In the data rows, the value 128 means zero.
Some points:
[131 126 168 128 159 121 127 112 126 123 136 140  97 209 140  28 148 164
  89 123 137  97 127 157 118 126 120 161 134 136 130 146  85 168  78 134
 162 136 132 113  79 117 135  67  91  96 127]
[134 134 108 152  91 127 142 125 129 179 184 255 116 176 123 149 147 133
  91  96 128 126 133  99 149 124 142 133 120 121 106 128 101 118 115  99
 125  98 132 146  84 191  87 137 147 121 144]
[119 139 150 186 142 157 111 192 156 197  86  94 145 141 121 120 123 107
 127 148 155  88 125 139 134 131 152 101 125 152 118 121 137 112 108 182
 112 102 138 159 159 177 122 138 143  94  27]
[127 158 157 144 126 107  81 142 132 113 115 122 121 110 140 156  96 151
 121 114 127 160  47 133 124  95 100  70 165 164 127  46 130 129 177 107
 143 163  95 124  65 137 139  92  96 141 133]
[143 155  57 142 213 134 117 101 140 122 102 235 112 110 105 115 137  87
 156 159 134 130 103 130 124 126 165 141 120 126 143 148 135 135 153 124
 129 106 144  93 121  85 120  85 121 191  61]
[156 101 168 136 103 123 119 153 156 117 120 130 151 123 142 116  93 137
  97 118 145 161 153 126 175  99 137  81  68 131 123 243 121 181 145  68
 107 117  97 113 154 104  88 104 118 106  83]
[127 116 143 126 150 173 143  26 163 124 131  80 174 123 110 138  84 133
 157 134 120 115  93 170 185 137 130 140  58 115  85 129 104 173 142 134
 205 180 150 171 155 190 115  80 181 135 184]
[153 146 117 133 126 129 131 130 140 111 139 153 157 117 144 137 113 156
 106 141 111 140 184 124 106 146 114 135 169 119 126 104 107 129  86 173
 159 126 111 211 124  55 196 195  79 104 126]
[122 143  99 139 165  93 122  94 146 118 148 133 186 134 112 133 128 146
 124  58 220 156 102  88  97 156  85 136 157 156 140 151 125 121  78 106
 109 138 151 156 180 118 101 131 157 133  96]
[107 159 124 155 131 141  90  95 108 126 102  72 107 144  82 124 161 138
 154  40  92 165  98 113 136 144 126 118  95  64 159 116 126 125 132 110
 118  32 152 158 146 164 123 144  18 158 122]
[128 108 109  92 139 206 128 163 133 167  52 144 203  87 144  83 164 143
 159 106 140 130 127 141 165 172 118 152 185 141  87  93 123  97 104 134
 113 161 203  71  61 129 148 247 128 154  97]
[207  72 127 173 108 126  96 117 137 130 127 133 113 149 178 141 189 135
 132 120 121 168 157 209 124  99 120 142 134  86 129 138 105  34 147 122
 153 111 128 160 145 122  91  76 144 182 116]
[145 113 101  80 129 135 152 157 119 115 183 106 139  56 143  94 160  80
 135 151 141 176 135 131  59 133 132 144 110 154 179  93  95 186 205 165
 164  87 139 132 142 159  98  85  71  83 163]
[114 117  58 141  77 136 129 159 181 122 108 107 146 118 165 119 156 117
 103  90 141 108 103 111  86 155 134 124 156  61 160  92 138 153 186 153
 137 145 107 115 122 151 177  38 148 101 111]
[120 136 139 137 130 161 128 103  97 106  74 146 123 109  80 144 145 150
 126 230 174 175 142  97 120 144 119  89 147 100 119 142 137 114  92 126
 154 100  91 142 108 133 128 113 169 109 158]
[179 142 146 148 125 152 132 128 145  76 100 120  94 138  96 161  85  84
 143 122  46  35  96 129 125 131 116 123 142 125 134 173  72 116 177 101
 133 131 166 164  85 104  81 132 137 106 133]
[134 149 138 183 102 176  72  94  76 166 169 117 123 133 159 100  79  82
 116  89 106 138  61 186 110  71 158 137  81 127 124 139 126 144 108  90
 124 106 158 131 133 120 199 136 203 125 129]
[ 99 141 126 136 131 123 255 195  94 132 163 117 133 133 108 156 107 108
 188 117 141 136 115 170 134 135 119 105 123 121 125 143 124 112 107  94
 112 128 152 122 116 139 168  76 120 146 110]
[119 118 154 161 196 121 103 142 112 116 160 186 181  75 115 105 101 121
 122 116  93 114 131  96 144 102 119 156 133  54 171 156 142 138 140 125
 112 136 162 104 153 147 108 118 145 110 144]
[150 117 138 147 131  51 102 180 116  88 131  99 144 146 114 101 182 113
 133 127 139 156 143 137 167 153 164 175 116 149 108 115 107 140 122 101
 102 136 129 148 118 152  98 160 142 144 139]
[145 178 135 164 108  94 108  96 111 155 117 130 195 112 127 115 157  98
 119 156 125 115  99 102 155 179 103 125 120 135  73 106  50  73  57 183
 104 121 126  88 157  88 125 156 114  79 155]
[114  99 116 147 139 185 119 117 103 165 133 155 152 196 136 121 106 125
 120 112 105 165 104  73 146 104 111 158  96  99 123 154 138 115 139 123
 129 204 146 140 176 113  78  86  82 123 149]
[120 135 133 109 147 163 102 147 142 144 199  70  99  63 180 129 118 165
 155 173 168 101 119  98 125 118  78 156 125 142 146 159  81  92  51 185
 114 177 130 123  43 181 165 138  72 163 101]
[ 80  71 171 185 115 172 108 152 153  99 149 155 155 155 168 161 114  84
 119 132 151 103 105 165 142 110  35 119  86 168 157 104 115 165 177 122
 108  97 152 100 155  92 148 114 117 113 142]
[ 97  93  56 121 109  96  90 128 158 124 114 125 126 128 139 115 111 154
 123 192  59 163 168 123 219 148 105 150 104 156 140  89 145 101  97 128
  98 115 126 162 112 145 173  99 109  99 111]
[109 142 106 137 142 128 166 131 134 102  90 107  93 142 119 131 177 140
 143 172 129 106 155  84 119   0 105 132 156 141 130  91  95 115 101 136
 153 145 118 110 148 157 147 199 136 108 124]
[145 115 174  47 159 113 178  93 107 141  76 145 134 151 168 142 224 101
  89 102 152 108 111  97 174 114 116  73 133 119 159 141 150 163 130 162
  80 130  89 130 119 142 174 165 134 118 148]
[111 139  50 162 139 148 147 122 120 140 121  79 109 129 160 181 164 193
 124 151 136  93  93 158 103 153 144 161 119 168 144 187 161 141 146 104
 124 125 107 139 124 115  75 137 133 137 183]
[109  92 130 136  71 142 101 157 142 138 124 161 105 134  60 108 141 134
 103 150 137 137 150 136 136 109 123 119 125 138 115 127 131 142  83 157
 122 107 164 166 103 107 129 116 179 147 146]
[ 94 142 184 112  43 131 121 145 103 111  98 143 136 155 149  86  92 128
 153 132 117 154  97 150 135 138 138 199 226 130 159 170 118 136 146 130
 151  71 141 141 160 168 109  86 157 118 132]
[103 211  99  97 177  80 134 142 109 156 140  85 145 123 164 128 160 106
  76 154 130 157 131 117 146 133  62  88 167  82 101 125 188 127 127  77
 160 108 117 165 113 106  72 188 170 142 143]
[137 109 121 178 157 100 120 184 108 137 133 119  50 124 100 104  90 144
 156 122 187 119 137  96 158 163 138 130 151 130  98 164 132 105 235 134
 151 119 118 150 175 128 213 158 124 138 148]
[141 152 117 177 124 133 134  90 199 120 138 106 158 122 112  96 138 129
  96 117 122 144 127 107 122 119 158 192  95 158  85 168 160 113 109 111
  73 127 124 131  50 132 160 127 131 136 137]
[114 152 121 155 143 139  95 113 135 157  86 110 140 126 129  99 128 156
 194  71 122 133 227  91 135 133  99 130 155 177 113 121  87 245  89 126
 132 133 134 119 127 127 135 108 158 159 133]
[101 155 163  62 132  93 139 108 141 124  88 149 108  87 123 182 141 125
  41 123 122  95 142 161  74 158 116 136 104 163 184  84 113 116 164  59
 180 152 100 115 172 146 171 118 101 128  98]
[165  89 175 134 129 122 147 114  77  84 136 122 149 118  79 173 120 137
 148 131 156  69 184 145 144  96  96 187 138 162 152  74 224 138 142 149
 129 152 103 102 103 109 118  90  71  98 138]
[124 105 122 143 129 123 133 169 107 109 110 129  85 137 120 130  88 119
 142 128  74 143 198 133  57 188 127  58  90 109 191 131 121 116  73 136
 136 175 116 101 137 152  88 145 111 128 195]
[127 157 135  16 115 155 104 146 140 160 151 121 111 180  93 157  97  84
 157 118 137 112 161 122 118 144 125 120 104 144 147 142 136  72 164 156
  92 130 114 120 148 101 116 100 171 145 148]
[147 139 142  73  84 137 107 160 185  91 149 161 129 130 108 140 136 103
 198 136 102  74 101 147 100 114 122 122 140 121 109 149 188 152  17 128
 150 116 106 107 152 147 140 152  72 156 139]
[115 102  93 134 113 114 135 151 113 128 104  75 111 130 142 165  21 125
  46 121 107 130 120 129 129  93 127 153 156 119  89 142  91 155 129 186
  97  92 106  37 145 102 100 105 159 221 113]
[126  54 126 103 117  18 166 128 146 255 141 137 126  99  87  99  91 147
 167 135 121 105  83 188 122 106 155 110 107 147 184 110 115 161 169 120
 138 167 114 145 112 122  98 167  85 152 149]
[183 124 139 124 159 132 146 137 110  70 158 151 121  96 123  99 188 123
  80 103  63 148 111 141 141 149 106 108 129 166 143 123 142 135 123 165
 154 131  96 154 154 164 125 135 172 171  95]
[153  43 113  74 140 130 132 104 100 115 129 121  94 135 120 121 148 114
 149  95 119 125 115 102  62 175  97 118 152 140   5 100 124 105 133  84
 160 126  59 112 142 137 131 167 152  93 104]
[107 105  94 137 119 128 108  84 116 106 145 111 139 134 125 114  98  76
 126 111 149  66 193 157 165 120 190  76 162 126 127 156 116 103 149  80
 130  98  91 163 101 121 118 113  87 144 160]
[153 165 110 117 131  90 124 129 129 125 142 164 105  59 166 153 139 205
 155 129 159  79 154 143 107 123  68 135  60  88  61  85 135 136  94 150
 120 100 121 104 126 133 127 155 152  70 144]
[151 143 142 135 152 131 161 115 185 120 122  90  64 133 143  92 119 101
 144 115 141 161 109 136 165 135 164 138 164 101 203  64 119  71  82 114
  91 140 106 117 143  79  98 135 170  57 149]
[137 176 135 150  69 155 163 124  65 136 129 118  83 125 101  81 112 110
  89 146 127  93 117  93 150 179 145 140 118 105 172 125 147 121 127  87
 114 134 108 119 155 105 108 135 145 207 128]
[138  78 139 122  90  68 130  88 107 108 135 116  93 134 228 164 123 107
 150 145 122 116 149  84 103 141 199  76 141 127 140 145 170 136 130 117
 137 124 255 103 159 104 110 131 121 144 140]
[171 124 136  96 105 135 136  91 121 107 191  81 196 172 112 150 137 156
 132 212 148 113 122  94  76 139 125 112 129  82 153  70 129 157 169  80
 138 156 110 103 142 150 161 160  99 110  57]
[132 140 109 127 160  80 142  95 117 165 146 100 112 152  77 196 140 115
  93 130 125 213 155 118 133 146 177 121 151 134 168 162 182 103 157 142
 189  73 110  10  92 149 164 158 150  88 141]
[152 143 134 114 155 136 101 148 112 177  95 125 108 102 121 214 143  47
 134 147 119 169 146  97 143 130 148 166 150 114  74 131 147 177  76 123
  96 161 135 203 104  82 179 130 140 111 114]
[140 111 104  63 107 166 110 178 103 102  77 129 162 102 128  93  96 185
 108  80 157 130 117 118 154  78 182 102 116 185 117 128 147  75  91 137
 156 137 187 124 141 103 119 109 121 104 117]
[ 33 124 175 120 136 121 143 122 168 122 173 107 101 122  99  71 194 135
 118 126  96 165  91 114 134 123 117  97 118 105  37 152 150 106 188 141
 124 132 133 115 135  55 106 102 135 130 104]
[142 147 165 118 149 181 102 136 150 133 155 142 115 129 122 118 113 231
 116 174 110 133 151 188 102 114 157 114 166 146  99 109 144 136 143 117
  26 122 153 154 158 157 134 116 115 116 162]
[117 134 176 145 139 155 147 132 135 117 143 136 169 112 174 186 104 189
 172 104 119 120 122  85 136 148 204 146 104 122 134 102  99 116 124 145
 143  87  86 151 121  93 105 132 174 145 129]
[ 68 191  89 139  77 127  93 145 111  81 135 157 140 142 114 163 160 138
 135 114 139 141 110 192 118 143 158 130 118 113 127 146  90 158 179 179
 118 255 111  92 140 131 146 119 108  97 110]
[ 82 126 141  85 141  84 148  67 127  95  93 159 116 175 160  98  69  81
 148 139 133 118 150 126  68 128 105 137  83 134 148 143 174  92 186 172
 107 115 111 149 105 155 111 191 109 160 105]
Along one direction, these points spread out more than along any other. Take the direction at right angles to it along which they spread out most. Go by this last direction. Where along it does each point below lie, from 0 to 99? 50 is the average, and the first point above lies past it. One standard deviation of the points above along it is 16.
[140 111 104  63 107 166 110 178 103 102  77 129 162 102 128  93  96 185
 108  80 157 130 117 118 154  78 182 102 116 185 117 128 147  75  91 137
 156 137 187 124 141 103 119 109 121 104 117] 68
[147 139 142  73  84 137 107 160 185  91 149 161 129 130 108 140 136 103
 198 136 102  74 101 147 100 114 122 122 140 121 109 149 188 152  17 128
 150 116 106 107 152 147 140 152  72 156 139] 46
[137 109 121 178 157 100 120 184 108 137 133 119  50 124 100 104  90 144
 156 122 187 119 137  96 158 163 138 130 151 130  98 164 132 105 235 134
 151 119 118 150 175 128 213 158 124 138 148] 44
[114  99 116 147 139 185 119 117 103 165 133 155 152 196 136 121 106 125
 120 112 105 165 104  73 146 104 111 158  96  99 123 154 138 115 139 123
 129 204 146 140 176 113  78  86  82 123 149] 69
[109 142 106 137 142 128 166 131 134 102  90 107  93 142 119 131 177 140
 143 172 129 106 155  84 119   0 105 132 156 141 130  91  95 115 101 136
 153 145 118 110 148 157 147 199 136 108 124] 36
[119 139 150 186 142 157 111 192 156 197  86  94 145 141 121 120 123 107
 127 148 155  88 125 139 134 131 152 101 125 152 118 121 137 112 108 182
 112 102 138 159 159 177 122 138 143  94  27] 67
[114 152 121 155 143 139  95 113 135 157  86 110 140 126 129  99 128 156
 194  71 122 133 227  91 135 133  99 130 155 177 113 121  87 245  89 126
 132 133 134 119 127 127 135 108 158 159 133] 70
[128 108 109  92 139 206 128 163 133 167  52 144 203  87 144  83 164 143
 159 106 140 130 127 141 165 172 118 152 185 141  87  93 123  97 104 134
 113 161 203  71  61 129 148 247 128 154  97] 65
[132 140 109 127 160  80 142  95 117 165 146 100 112 152  77 196 140 115
  93 130 125 213 155 118 133 146 177 121 151 134 168 162 182 103 157 142
 189  73 110  10  92 149 164 158 150  88 141] 20
[179 142 146 148 125 152 132 128 145  76 100 120  94 138  96 161  85  84
 143 122  46  35  96 129 125 131 116 123 142 125 134 173  72 116 177 101
 133 131 166 164  85 104  81 132 137 106 133] 59
[101 155 163  62 132  93 139 108 141 124  88 149 108  87 123 182 141 125
  41 123 122  95 142 161  74 158 116 136 104 163 184  84 113 116 164  59
 180 152 100 115 172 146 171 118 101 128  98] 8
[107 105  94 137 119 128 108  84 116 106 145 111 139 134 125 114  98  76
 126 111 149  66 193 157 165 120 190  76 162 126 127 156 116 103 149  80
 130  98  91 163 101 121 118 113  87 144 160] 51
[127 158 157 144 126 107  81 142 132 113 115 122 121 110 140 156  96 151
 121 114 127 160  47 133 124  95 100  70 165 164 127  46 130 129 177 107
 143 163  95 124  65 137 139  92  96 141 133] 38
